In the data rows, zero lies at 4.5, halfway between 4 and 5.
Here is a table of points, one per row:
5|6|9|6|4|5|4|4|4|5|9|4|6|4|4|2|4|4|6|6|4|5|6|3|3|3|5|3|7|7|3|6|4|5|6|5|6|3|7|5|2|4|4|6|6|4|5|5|2|4|3|6|4
5|5|5|1|3|5|3|3|3|6|4|5|4|8|1|1|4|4|7|3|2|4|3|4|3|5|3|2|2|5|0|8|4|6|9|6|4|1|4|4|1|5|4|3|5|3|6|3|1|5|4|4|3
6|4|5|6|5|5|7|6|4|2|6|4|6|2|7|5|4|7|3|5|3|4|6|4|4|4|6|5|7|6|7|4|4|4|4|4|6|8|7|6|4|5|5|6|5|4|4|3|4|3|3|6|5
2|3|2|6|6|4|4|6|6|5|2|4|4|3|7|9|4|4|3|5|8|5|4|7|8|4|4|7|3|3|7|2|6|3|1|2|6|8|3|2|7|5|5|6|3|5|3|7|7|4|4|4|6
3|8|5|7|3|4|4|4|6|6|4|5|6|7|4|3|5|4|7|5|5|5|3|5|3|5|6|5|5|2|2|7|4|6|5|5|6|3|2|4|4|4|6|4|6|5|6|4|3|5|7|4|4
3|4|2|3|6|6|4|5|5|5|2|5|3|4|5|8|4|3|4|5|7|6|3|7|9|5|4|6|2|4|7|3|6|3|2|3|5|6|3|4|9|5|4|5|3|5|4|7|8|5|5|4|5
6|3|4|6|5|5|6|5|6|3|6|4|4|4|6|5|5|7|4|6|5|5|5|4|6|4|5|5|7|5|8|4|4|5|4|5|5|6|4|7|6|4|5|5|5|5|4|4|5|5|3|4|5
5|5|4|6|7|5|5|5|4|4|5|6|5|4|6|5|6|6|5|5|5|5|6|4|5|5|4|5|5|5|7|4|5|4|4|5|5|6|6|5|5|6|5|7|5|5|5|6|6|5|5|6|5
2|6|4|7|5|4|4|5|7|5|4|5|6|3|5|6|5|4|4|5|7|5|4|5|5|5|6|7|6|2|7|4|5|5|3|4|6|7|3|4|8|3|5|5|4|6|5|5|6|5|6|3|4
6|6|5|4|3|5|3|2|4|5|3|3|5|9|2|1|5|4|6|3|2|3|4|3|1|3|2|2|2|5|0|6|3|5|9|5|3|1|4|3|1|6|3|2|7|4|6|4|1|5|6|4|4
7|5|4|2|4|6|4|5|4|6|3|5|3|7|3|3|4|4|6|5|4|4|3|4|5|6|3|2|3|8|3|6|5|6|8|5|4|2|6|6|5|6|5|5|4|4|5|3|5|5|5|5|5
7|2|3|3|3|5|5|6|6|4|3|3|4|4|6|7|6|6|3|4|5|7|5|7|7|6|5|7|4|5|4|4|6|5|5|3|5|5|6|5|5|6|6|4|5|5|4|4|4|6|5|6|5
7|4|4|6|5|4|6|7|6|4|7|4|5|2|5|4|5|6|4|5|6|4|5|5|5|4|6|4|5|5|7|5|7|6|4|3|7|8|4|7|5|5|3|5|5|5|5|5|4|4|3|4|4
5|5|6|5|5|5|6|6|4|3|5|5|5|2|6|4|4|5|3|6|4|5|5|4|5|4|5|5|7|5|8|4|4|4|3|5|6|7|7|6|5|4|5|6|5|4|5|4|5|3|4|7|5
2|7|5|6|2|4|4|4|7|7|5|5|5|9|4|3|4|3|6|6|6|5|3|4|4|3|4|5|4|3|3|6|6|7|6|4|5|3|2|3|6|4|4|3|6|6|4|6|4|6|6|4|4
6|5|6|2|5|6|3|5|4|6|3|4|4|6|4|3|5|5|5|3|5|4|6|5|3|6|5|4|4|6|3|7|5|6|6|5|4|3|6|6|3|6|5|4|5|4|7|6|4|5|5|4|5
1|7|7|4|4|3|3|2|4|9|4|4|6|9|3|2|4|2|7|5|3|5|3|3|1|4|4|5|4|3|0|7|2|3|5|7|4|0|2|1|2|2|6|3|6|5|6|6|2|5|6|3|4
6|6|5|7|5|3|5|4|4|3|4|5|4|2|5|3|6|5|5|5|4|4|7|3|3|4|7|4|8|5|7|6|3|6|2|7|4|6|6|7|5|4|6|6|4|5|5|1|5|3|4|5|3
5|4|3|3|4|8|4|4|5|5|2|6|2|5|4|7|4|3|5|5|6|6|3|4|7|5|3|5|3|8|7|4|6|5|3|4|4|4|4|5|8|4|4|5|4|5|5|5|8|5|5|4|5
5|4|4|6|9|6|4|5|5|5|4|5|5|5|6|7|5|5|4|5|4|4|6|6|5|6|4|7|4|4|6|4|4|4|3|4|4|6|3|4|5|5|5|5|5|6|6|6|6|6|5|4|6
3|6|4|7|4|3|4|5|7|5|5|5|5|4|6|6|5|3|4|6|8|5|4|5|5|4|8|8|6|3|8|4|4|4|3|3|6|8|2|5|7|4|5|5|4|5|4|4|6|4|6|4|5
6|3|6|6|7|3|7|5|3|3|5|4|6|1|7|4|5|7|3|4|5|3|8|4|4|4|7|4|8|5|6|5|3|3|3|5|4|7|8|6|2|3|6|7|4|3|4|3|4|2|3|6|6
4|4|3|3|4|3|2|3|5|8|2|3|5|9|2|2|5|4|5|2|3|2|3|4|2|5|3|3|1|1|0|7|2|4|7|4|3|0|2|2|1|4|4|2|6|4|6|5|2|5|6|2|4
7|2|3|3|5|6|7|7|4|3|4|6|3|3|6|6|5|7|3|5|4|5|5|5|6|5|4|4|5|7|6|3|6|4|5|4|3|5|7|7|6|6|4|4|3|4|4|4|6|5|5|4|5
3|0|0|1|5|3|5|7|6|3|1|5|2|4|4|9|5|3|2|1|7|4|1|8|9|6|2|7|0|0|4|1|8|2|2|1|5|4|1|2|9|4|3|2|2|5|5|6|7|6|4|1|5
5|3|5|3|5|4|7|6|5|3|5|5|6|2|6|5|6|6|4|6|5|6|7|6|6|7|5|6|6|5|6|5|5|4|4|4|4|6|7|7|3|6|6|5|3|5|6|5|5|4|4|5|4
6|5|5|3|6|7|4|4|4|7|3|4|3|6|4|4|5|5|5|5|4|4|4|6|4|6|4|3|3|7|2|5|5|6|6|6|4|3|5|5|3|7|4|5|5|4|6|6|5|6|6|4|5
8|5|7|5|5|5|6|4|3|4|7|5|6|4|4|2|5|6|6|5|2|5|6|2|3|5|4|2|6|6|3|6|4|5|6|9|4|3|7|5|3|5|5|5|6|5|5|4|3|4|4|6|4
3|6|3|7|5|4|3|4|5|5|3|4|5|4|5|6|5|4|3|5|5|5|4|6|5|5|4|7|4|4|8|3|5|7|1|4|5|8|1|4|7|5|6|5|4|7|4|5|7|5|5|5|5
6|2|3|2|4|4|5|8|4|4|3|4|3|4|5|8|5|5|3|3|5|6|4|7|8|6|5|5|2|5|6|4|8|5|4|3|5|6|6|5|8|6|5|4|3|5|4|4|6|5|5|4|5
2|1|0|1|7|6|3|4|6|5|1|5|2|6|4|9|4|3|3|3|6|5|2|7|9|6|2|7|0|2|4|1|5|1|1|2|3|3|2|2|9|3|3|3|2|4|5|8|8|6|5|1|6
3|2|3|3|5|5|5|5|7|5|3|5|5|4|7|9|5|4|2|4|7|5|4|7|8|4|4|8|3|3|5|3|7|3|4|2|6|6|3|2|7|5|5|4|4|5|4|7|7|6|6|3|6
5|4|2|6|5|4|7|5|5|3|3|4|5|3|7|7|6|6|4|5|4|5|7|5|6|3|5|6|5|5|7|3|5|5|3|4|5|8|6|6|6|5|5|6|3|4|3|5|6|3|4|5|5
6|3|5|5|6|2|6|6|3|3|7|5|4|0|7|4|4|6|3|4|6|5|7|3|5|4|7|6|7|6|9|4|4|4|1|4|6|9|7|6|4|4|4|7|3|4|4|4|4|2|2|5|4
6|2|4|4|4|3|5|6|4|2|5|2|4|0|6|5|4|7|3|3|5|5|7|4|4|3|6|5|7|7|9|4|3|3|1|3|5|8|8|7|5|3|6|7|4|2|3|3|4|2|2|7|5
2|7|6|6|6|6|4|3|7|8|5|5|5|7|3|4|5|3|6|6|5|5|4|5|4|5|5|6|5|3|3|6|4|4|5|4|5|3|2|3|3|3|5|4|6|5|6|7|4|6|6|2|6
6|6|8|3|3|5|2|3|4|5|6|3|5|5|3|1|4|4|7|4|2|4|5|2|1|4|4|2|5|8|0|8|3|4|9|7|3|0|7|5|0|6|4|4|6|3|6|3|0|3|3|6|3
4|8|4|6|3|5|4|4|4|7|4|5|4|7|3|2|4|4|6|5|5|4|3|4|3|4|5|3|4|6|3|6|5|8|6|4|5|2|3|5|4|7|4|4|6|5|5|4|5|4|5|5|4
6|5|4|7|3|3|6|5|4|3|6|6|5|3|5|3|5|6|5|5|5|4|5|4|4|4|6|3|8|6|6|4|5|7|4|6|5|5|6|7|5|6|6|5|5|5|3|2|4|3|4|8|3
3|7|5|5|4|4|2|2|4|8|3|4|6|9|2|1|4|3|7|4|3|2|2|4|2|4|3|3|1|1|0|5|4|4|7|4|4|0|1|1|0|5|4|3|7|4|5|6|2|6|7|2|4
7|3|6|6|4|4|7|5|4|2|7|4|5|0|6|3|5|7|3|4|3|4|7|3|3|3|5|3|8|6|8|3|4|6|3|5|5|7|7|8|3|4|3|6|4|4|3|2|4|2|2|6|4
4|2|1|1|5|5|4|5|5|6|1|5|2|6|4|9|5|3|3|4|5|5|3|8|9|8|2|5|1|4|4|2|6|3|3|3|3|2|4|4|7|5|5|3|3|6|5|7|8|7|5|2|6
2|3|2|0|2|4|1|2|5|9|1|4|2|9|1|3|3|1|6|3|4|4|1|4|3|4|2|4|0|3|0|5|4|3|7|3|2|0|1|2|3|5|2|1|5|4|6|7|1|8|5|2|4
7|2|4|7|2|3|5|4|4|1|8|1|4|0|6|2|3|7|2|4|4|4|8|2|3|2|6|4|8|6|9|3|3|3|2|3|4|8|9|7|3|2|4|7|3|2|2|2|2|2|1|8|4
3|4|2|6|6|4|6|6|5|3|3|6|5|3|7|6|6|4|3|6|5|4|4|5|6|6|4|6|4|2|8|3|5|5|1|4|5|8|2|4|9|4|6|4|4|6|4|4|9|5|6|3|4
4|4|2|3|7|6|5|5|5|5|2|5|4|5|5|9|5|4|3|4|6|5|5|5|7|6|3|7|3|3|7|3|5|4|3|3|4|5|3|4|7|3|4|4|3|4|6|8|8|5|5|2|6
3|3|1|1|1|4|2|2|4|6|2|5|3|9|1|1|3|2|7|1|3|4|0|2|3|3|2|1|0|3|0|5|6|5|9|2|3|0|1|2|3|4|1|1|4|5|4|5|2|7|3|1|3
4|7|9|6|4|5|3|2|4|6|6|3|7|8|3|1|4|4|6|5|2|5|5|3|1|4|3|3|3|3|0|6|3|6|8|7|3|1|2|2|0|3|5|3|7|4|6|6|2|5|6|3|4
4|4|4|7|7|3|6|5|4|2|4|5|5|2|8|5|5|6|3|4|5|5|8|5|5|4|6|5|6|4|7|3|4|3|1|4|5|9|6|5|5|4|5|7|4|4|3|3|6|2|5|6|6
2|5|5|1|2|5|2|3|4|9|3|6|3|9|2|2|4|2|8|3|4|4|2|3|2|5|4|2|2|5|0|7|5|5|9|6|4|0|4|3|2|4|3|2|4|4|6|5|2|6|5|4|4
3|5|3|6|7|3|6|5|5|4|3|5|4|3|7|6|6|4|3|6|6|4|5|5|5|6|7|6|6|2|9|3|3|3|1|4|3|8|3|5|7|3|7|5|3|5|4|3|7|3|6|3|5
5|8|8|8|1|4|2|2|3|3|9|3|4|2|2|1|3|3|6|6|2|5|3|2|2|2|5|2|8|9|4|5|3|7|4|8|5|4|6|6|3|4|5|5|7|4|2|1|2|2|1|8|2
7|3|5|3|4|6|5|6|4|3|6|3|5|2|6|5|4|5|4|5|5|5|6|4|5|4|5|5|6|8|6|4|5|4|5|4|5|6|8|7|5|6|5|6|5|4|4|4|4|4|5|7|5
4|8|9|9|4|3|5|3|3|3|9|3|7|3|4|1|4|5|6|6|2|5|7|2|2|3|5|3|9|5|3|5|3|5|5|6|5|4|5|4|1|4|5|5|6|4|3|3|2|2|2|8|3
4|4|5|7|5|4|8|6|6|4|7|5|7|5|7|4|5|7|4|5|4|4|6|5|6|5|5|6|5|2|4|4|6|5|5|4|7|6|4|4|4|4|5|5|5|5|4|6|5|5|5|4|4
4|4|3|6|6|4|5|6|5|5|2|7|5|5|5|7|5|5|4|5|6|4|4|5|7|5|5|6|4|4|6|4|6|4|3|4|5|5|3|5|8|6|5|5|4|6|4|4|8|4|6|4|6
There is one direction along which these points spread out most. Take the direction at right angles to it along which they spread out most. Go by this last direction. How far along it is each point below, from 0 to 99? The average is 50, and the first point in the table lies past the average. One standard deviation of the points above along it is 16.
6|4|6|5|6|6|7|7|5|3|8|5|5|1|6|4|4|7|4|6|4|5|6|4|4|4|5|4|7|5|9|3|5|4|4|4|6|8|5|6|5|5|3|5|5|5|5|5|4|4|2|5|4 62
2|9|8|6|2|4|3|2|4|7|7|4|5|8|2|1|3|2|8|5|4|5|3|2|1|3|5|3|6|5|1|9|2|7|6|7|3|1|4|3|1|3|4|4|8|4|4|2|1|3|4|5|4 68
5|3|5|2|3|6|4|5|5|4|5|5|4|5|3|4|5|5|5|5|5|6|4|7|6|6|4|5|2|6|2|5|6|6|8|4|5|2|5|5|4|7|4|4|5|6|6|6|4|7|5|5|5 45
6|3|4|1|5|4|5|6|3|3|4|4|2|0|6|5|4|5|2|5|6|5|5|4|5|4|6|3|6|9|8|3|4|2|2|5|4|7|9|8|6|5|4|7|2|4|4|2|6|3|3|7|6 59
2|2|1|1|8|3|4|6|6|4|1|5|2|3|5|9|4|2|2|2|8|4|1|7|7|6|4|9|1|0|5|2|6|1|1|1|4|5|1|1|9|3|4|3|2|5|4|7|9|6|7|1|6 12
6|3|6|8|2|3|7|4|2|0|9|2|4|0|6|0|3|7|3|4|1|4|6|2|1|2|6|2|9|5|8|3|2|5|2|6|3|8|8|7|2|3|3|5|4|3|2|0|3|1|1|7|2 85
4|2|3|2|5|6|5|6|5|4|2|6|4|4|5|7|5|5|4|4|6|5|3|7|8|6|4|5|3|4|4|3|7|4|5|3|5|4|4|4|7|6|4|4|3|6|5|7|7|8|6|3|5 30
3|9|9|9|5|3|5|2|2|3|9|4|7|2|6|0|4|4|4|6|2|4|8|2|1|3|5|2|8|5|2|4|1|4|3|8|3|4|6|3|1|3|5|6|6|3|3|3|2|3|3|7|3 82
4|7|9|6|1|1|3|1|1|2|9|2|6|1|2|0|2|4|6|3|1|3|6|0|0|1|5|0|9|5|0|8|1|4|7|8|3|1|7|4|0|2|2|4|6|1|3|0|0|1|1|8|1 91
3|6|7|1|3|5|3|2|4|7|4|5|3|8|2|2|3|3|8|5|4|5|5|3|2|4|5|3|4|6|0|7|3|3|9|7|3|0|6|3|1|5|3|4|6|3|6|4|2|4|6|5|4 58
2|9|4|5|3|4|2|1|4|8|4|4|4|9|2|1|4|1|8|6|2|5|2|2|2|3|3|3|3|3|1|5|3|7|6|8|3|1|1|2|2|3|4|2|6|5|4|4|2|6|6|3|3 51
7|7|6|8|3|3|3|4|3|2|7|3|5|0|4|2|4|5|4|6|3|3|5|3|1|3|6|2|8|6|7|5|3|7|2|6|5|6|6|8|4|6|5|6|5|4|3|1|3|2|2|7|3 78
4|4|3|5|7|4|6|6|6|4|3|6|6|4|6|7|6|5|4|4|6|4|5|7|6|6|4|7|3|2|5|3|6|4|4|3|5|6|2|3|5|5|4|5|3|5|4|7|8|5|6|3|6 34
4|2|2|1|4|6|5|7|5|3|2|6|3|2|6|9|5|4|3|5|6|4|2|6|9|5|4|5|2|4|7|3|7|3|4|2|5|5|4|4|9|5|3|5|3|5|3|6|8|5|5|4|5 28
4|2|0|1|7|6|3|5|6|6|1|4|4|9|2|7|6|3|4|2|4|3|2|7|5|8|2|5|0|0|1|4|6|3|5|2|4|1|0|2|4|5|4|2|3|5|8|7|4|8|8|1|5 18
